In the rows, zero is written as 128.
Families of rows that turns and mirrors carry onto each other, the same ones carrying the whole set onto itself: the rest of each named row's family, in list order:
6 families of 3 rows:
nipu: [122 119 140 113 134 119 119 133 164 174 136 169]
nalo: [120 122 117  83 100 156 150 121 121 174 110 124]
notut: [116 122 113 106 113 167 162 124 127 170 100 114]
zel: [114 110 117 101 121 173 143 112 136 175  88 135]
Vuza: [119 109 127 107 114 177 155 100 141 167 112 115]
fab: [126 103 132 112 123 165 145  94 123 176 118 121]
dom: [149 123 167 119 108 145 158 128 124 102  94 142]
milav: [117 127 138 128 128 133 120 116 174 173 134 158]
lup: [126 136 122  95  90 163 155 112 130 157 101 115]
bis: [149 133 146  98 119 144 162 148 123 107  85 153]
Vobe: [141 116 154 125 153 127 143 123 159 146 154 159]
Nado: [116 115 141 124 153 138 137 140 165 143 134 181]
Nok: [137 141 161 126 104 123 149 141 129 105 116 162]
rurim: [124 121 137 132 150 127 131 141 174 167 126 163]
besu: [135 115 156 129 146 133 135 123 183 147 137 160]
pomoz: [138 131 157 108 103 120 146 148 110 113 109 163]
Kar: [141 132 156 127 116 129 156 154 116 112  90 153]
Gik: [167 126 161 107 117 133 158 123 113 117  98 135]

The rest of the family of bis: zel, Nado
The rest of the family of Nok: milav, lup
The rest of the family of pomoz: nipu, nalo
The rest of the family of notut: rurim, Kar

Families of rows that turns and mirrors carry onto each other, the same ones carrying the whole set onto itself: the rest of each named row's family, in list order:
6 families of 3 rows:
fogun: [159 128 111 121 136 131 148 148 118 157 103 118 145 106 125 108 143 172
 141 126 133]
Zikot: [149 138  94 149 119 112 151 104 139 124 130 153 120 148 135 120 164  90
 139 149 104]
toge: [145 158 108 129 100 122 125 104 153 107 130 157 122 146 143 123 160 105
 149 162 113]
fopa: [142 138 126 123 146 132 125 144 121 166 120 120 142 109 142  92 151 175
 148 129 139]
Tene: [129 137 112 108 113 123 111  89 113 116 157 141 110 115 122  90  98 117
 103  91 136]
Guku: [134 154  93 147 106 114 147 111 148 135 142 148 125 147 143 123 156 104
 136 171 110]
gem: [155 125 113 127 136 117 132 145 122 164 120 101 148  91 141  96 153 166
 132 129 127]
Muvo: [133 141  89 141 110 138 147 102 149 115 127 144 130 154 146 129 146 100
 142 155 112]
vor: [147 138 105 144 112 129 129 102 140 132 141 154 121 165 148 121 146 106
 155 164 114]
Soki: [151 152  98 136 106 119 130 100 138 112 141 150 114 154 155 112 150  95
 160 147 103]
Nimi: [132 131 107 113 116 100 111  70 115 131 138 141 105  99 117  83 110 117
 105  98 136]
dopak: [130 147 110 117 114 115 100  86 125 110 145 125 113  85 113 102 117 121
 103  89 137]
meve: [130 153 120 119 115 128 104  90 117 123 150 128  93  96 115  86 100 128
 112  93 130]
tesu: [153 129 116 122 126 132 126 137 115 164 113 104 139 106 143 116 134 169
 171 128 124]
Gakib: [154 117 123 120 144 136 131 132 110 165 118 100 131 100 152 100 135 164
 149 130 134]
Lupu: [130 156 119 122 119 112 129  89 111 135 146 152 107  97 101  85 111 123
  97  99 140]
sogiz: [147 140 116 114 138 117 126 132 119 164 115 104 135  87 142 116 152 164
 163 140 139]
pab: [130 142 109 106  97 105 122  90 126 122 147 146 116  98 111  88 106 127
  88 104 128]

The rest of the family of Soki: meve, tesu
The rest of the family of pab: Guku, gem
The rest of the family of sogiz: toge, dopak
The rest of the family of Lupu: fogun, Zikot

Families of rows that turns and mirrors carry onto each other, the same ones carrying the whole set onto itself: the rest of each named row's family, in list order:
3 families of 6 rows:
mub: [114 142 148 126 146 120 156 124 101 169 168 151 134  99 126 138  91 126
 108 160 125]
kepa: [120 157 156 119 126 141 124 112 128 140 153 137 140  77 114 128 126 176
 108 114 134]
zir: [138 119 182 110 125 130 133 102 119 147 140 124 146 106 157 139 128 151
  93 124 132]
reg: [123 151 157 154 128 145 155 139 151 105 145 127 135 136 116 141 146 115
 165 128 156]
zivo: [116 163 145 126 116 147 160 142 161 127 114 142 141 138 100 157 136 126
 144 156 154]
febe: [117 146 130 120 136 150 160 153 135 132 112 149 125 181 125 131 133 117
 124 176 126]
Lef: [117 115 161 114 151 121 136 109 124 145 167 122 126 113 138 136  76 112
 111 138 126]
mave: [136 137 156 155 135 154 147 138 128 119 130 143 132 178 145 111 145 121
 136 157 123]
pulig: [116 130 113 112 124 134 142 138 145 123 131 138 100 168 109 121 161 160
 113 104 125]
bapu: [102 166 143 125 157 146 136 119 108 139 167 145 119 109 130 114  87 131
 113 153 100]
tasu: [140  99 132 145 135 133 133 148 150 121 140 128 126 166 107 113 138 135
 133 121 154]
bubo: [113 170 148 136 106 141 141 108 171 125 129 148 124 128  95 148 138 147
 136 121 134]
beze: [103 165 132 134 136 148 151 120 138 124 134 156 102 174 122 123 120 118
 127 153  95]
memim: [111 123 154  92 152 127 159 132  99 127 166 108 115 118 167 141 134 126
 111 111 127]
Kozov: [113 125 129 100 152 119 167 150  81 159 171 138 118 114 144 131 135 142
  99 131 129]
Pifin: [111 132 122  97 153 140 136 144  97 133 162 129 107 121 136 106 140 167
  95 109 115]
nuvar: [125 120 117 108 125 135 150 161 153 132 112 134 126 165  99 136 151 147
 120 134 158]
tuzog: [130 133 155 116 124 120 151 125 106 170 154 145 148  85 130 143 137 165
  97 128 146]

The rest of the family of bapu: kepa, pulig, bubo, beze, Pifin
The rest of the family of memim: zir, reg, Lef, mave, tasu

Families of rows that turns and mirrors carry onto each other, the same ones carrying the whole set onto itself: the rest of each named row's family, in list order:
5 families of 8 rows:
Dud: [ 82 124  89 130 134 122 127 143 116 119 177]
gosad: [ 80  92  87  87 148 146 102 160 124 103 152]
sulo: [111 134 101  82 133 121 118 167  84 146 143]
guke: [113 139 102 141 108 120  93 179 120 157 121]
Sekob: [103  88  94  87 140 158 106 157 119 101 155]
gudi: [ 91  86  89  81 131 139 107 157 114 102 159]
vit: [107 147  98 143 100 116 111 164 125 147 122]
masu: [130 113  94  91  99 140  98 168 143 156 111]
Viro: [ 90  90  91 134 137 143  96 163 163 127 118]
Dilok: [ 85  90  85 120 102  96 102 151 129 140 163]
fubin: [ 87 120 100 133 141 119 113 133 116 112 168]
fizod: [103 136  99  89 125 116 101 180  85 140 156]
Nik: [ 94 137 113  90 117 121 107 178  92 159 152]
sase: [131 112 110  97 102 153  94 169 134 132 106]
Duvu: [101  86  88 136 125 128 104 166 169 122 132]
Zuda: [123 118  99  96  94 160 101 182 132 137 114]
div: [ 91 103  80 124  96 116  97 144 149 145 169]
naf: [ 92  93  97 122 141 141  87 157 174 127 138]
pefa: [ 87 109 111 121 150 114 131 150 123 120 175]
teber: [ 81 119 116 127 145 124 127 132 118 129 167]
nema: [ 90  89  90 116 102 108  80 144 130 152 160]
tad: [ 88 118 113 142 143 114 122 135 131 121 161]
Giga: [117 143 100 146 118 125 109 170 132 152 116]
fik: [ 89  95  82 119 134 145  98 170 176 133 142]
Firu: [108 130 107 133 105 112  92 166 115 152 107]
sos: [103 127  93  83 110 118 101 177  89 156 149]
Lisav: [100  81  94  87 137 147 120 167 139 102 155]
galom: [113 130 139  87 146 153 119 168 123 135 128]
tafo: [130 116 100  89  92 150  92 175 150 141 129]
pel: [101 131 123  92 128 111  99 167  87 153 144]
ker: [113 145 125 109 157 145 125 177 132 147 136]
rez: [103 139 123  94 155 151 121 186 140 138 132]
papu: [120 141 101 133 112 108 111 154 117 161 123]
zop: [127 114  94  77  96 156 102 175 130 142 128]
gidin: [119 140 132  99 143 159 120 179 127 138 141]
Lika: [ 93  96 102 134 152 136 101 163 166 120 129]
Nupu: [124 130 114  92 158 151 119 179 135 141 120]
zita: [ 88  82  89  99  96 114  87 145 138 138 156]
zezan: [ 83  97  89 115  95 117  92 131 142 138 157]
gudo: [ 91  99  79  95 151 150 110 172 128 105 165]

The rest of the family of fik: Dud, sase, div, Firu, galom, pel, gudo
The rest of the family of tafo: Sekob, vit, Viro, fizod, teber, nema, rez
The rest of the family of masu: sulo, Dilok, Duvu, pefa, Lisav, papu, Nupu
The rest of the family of Zuda: gosad, guke, fubin, Nik, naf, gidin, zezan

Families of rows that turns and mirrors carry onto each other, the same ones carrying the whole set onto itself: the rest of each named row's family, in list order:
3 families of 6 rows:
Kiza: [129 127 152 122 118  95 136 154  94]
koto: [147 134  96  81 166 101 142 123 127]
sove: [119 128 127  89 143 139 122  95 133]
lil: [122 132 149 118 106 100 135 153 102]
gidus: [110 144 121 128 141 106 115 168 105]
ruvo: [148 144  97  81 158 106 149 114 125]
ranon: [125 123 134  95 145 137 126  87 122]
varu: [149 128 151 114 119 148 118 122 125]
gike: [152 128 139 106 115 152 121 119 119]
mez: [145 132 103  80 159 101 156 110 120]
tuk: [130 127 150 110 111 106 136 163 105]
dezu: [149 146  99 132 170  92 145 128 113]
dag: [144 147  93 131 163  91 141 115 109]
sil: [120 125 142  97 141 137 136  92 130]
rofel: [152 149  92 131 167  99 133 132 106]
bek: [109 132 114 126 144  99 118 165  96]
dun: [104 135 120 135 149  94 118 156 104]
bideg: [150 134 152 120 114 143 124 115 115]

The rest of the family of ruvo: lil, ranon, varu, dezu, bek
The rest of the family of bideg: sove, mez, tuk, rofel, dun

Families of rows that turns and mirrors carry onto each other, the same ones carrying the whole set onto itself: the rest of each named row's family, in list order:
10 families of 3 rows:
Nevi: [121 146 112 101 149 146 152 172 125 128 119 166 118 148 138 100 145]
zomar: [121 120 110  85 155 133 153 191 149 129 125 147 108 122 156  96 119]
figam: [134 103  94 160 136 143 129 138 126 135 134 142  99 117 142 162  99]
Rupu: [121 137 127 119 165 122 115 155  86 141 172 170 112 131 156 144 160]
zolup: [129 115 132  83 155 162 146 167 146 139 113 136 103 125 138  98 138]
raz: [123 111 126  76 123 157 151 160 146 157 119 169 111 137 134 105 130]
Kular: [136 143 105 115 128 147 144 169 151 140 113 145 100 132 167  97 125]
zeki: [120 107  94 141 150 150 136 133 104 124 131 160 121 144 114 157 122]
sak: [141 116 115  89 141 140 175 138 134 139 128 174 112 131 170  93 131]
Kavel: [123 138 106  88 136 144 162 172 117 149 117 157 112 130 150  85 125]
zud: [123 140 109  88 123 152 151 177 147 143 120 134 100 121 143 101 130]
Moke: [119  70  85 125 149 139 132 133 120 132 131 130 111 129 135 149  99]
visud: [141  86 106 130 149 141 170 121 120 128 144 178 112 115 143 151 102]
zopes: [122 134 130 104 144 122 110 163 103 158 183 142  92  98 168 147 148]
bopa: [135 108 104 139 125 143 126 131 125 130 148 153 129 119 136 174  95]
lufin: [121  97  91 133 125 153 131 133 119 139 143 130 104 112 123 171 105]
vefi: [122  97  84 134 136 153 148 133  98 140 134 157 118 120 128 157  93]
kifef: [135 134 130 131 152 112 107 157 107 158 168 144  86 110 181 133 143]
Zak: [113  76 109 135 132 153 142 140 117 139 139 133 118 115 138 166  93]
mevas: [120 111 117  97 163 117 108 159 105 144 184 154 110 112 190 146 134]
soka: [122  79 118 117 132 155 133 133 121 150 147 173 113 120 118 173 107]
reve: [136 135 151 117 154  98 115 166 108 152 173 149 102 104 154 132 139]
bato: [130 119 149  97 173 142 113 164 115 144 178 158 101  98 167 151 146]
murul: [114 118 126  88 127 152 160 179 143 143 118 137 116 125 162  96 120]
bubi: [114 111 148 106 151 119 120 166  98 159 179 142 106 103 183 140 138]
Dem: [123 109 155  89 150 122 119 160 107 170 173 174  96 112 150 136 149]
kina: [123 128 127 111 160 114 125 159  74 160 178 166 102 104 166 138 136]
dilol: [128  82 108 116 147 176 124 121 123 134 138 140 116 122 136 167 114]
rezi: [135 133 116  96 119 137 140 152 143 144 110 136 120 141 146  92 126]
pali: [141 102 138 110 167 107 148 132  98 151 171 172  96 109 169 125 142]

The rest of the family of zopes: zud, lufin
The rest of the family of sak: visud, pali
The rest of the family of reve: bopa, rezi
The rest of the family of soka: raz, Dem
The rest of the family of bubi: Zak, murul
The rest of the family of zomar: Moke, mevas

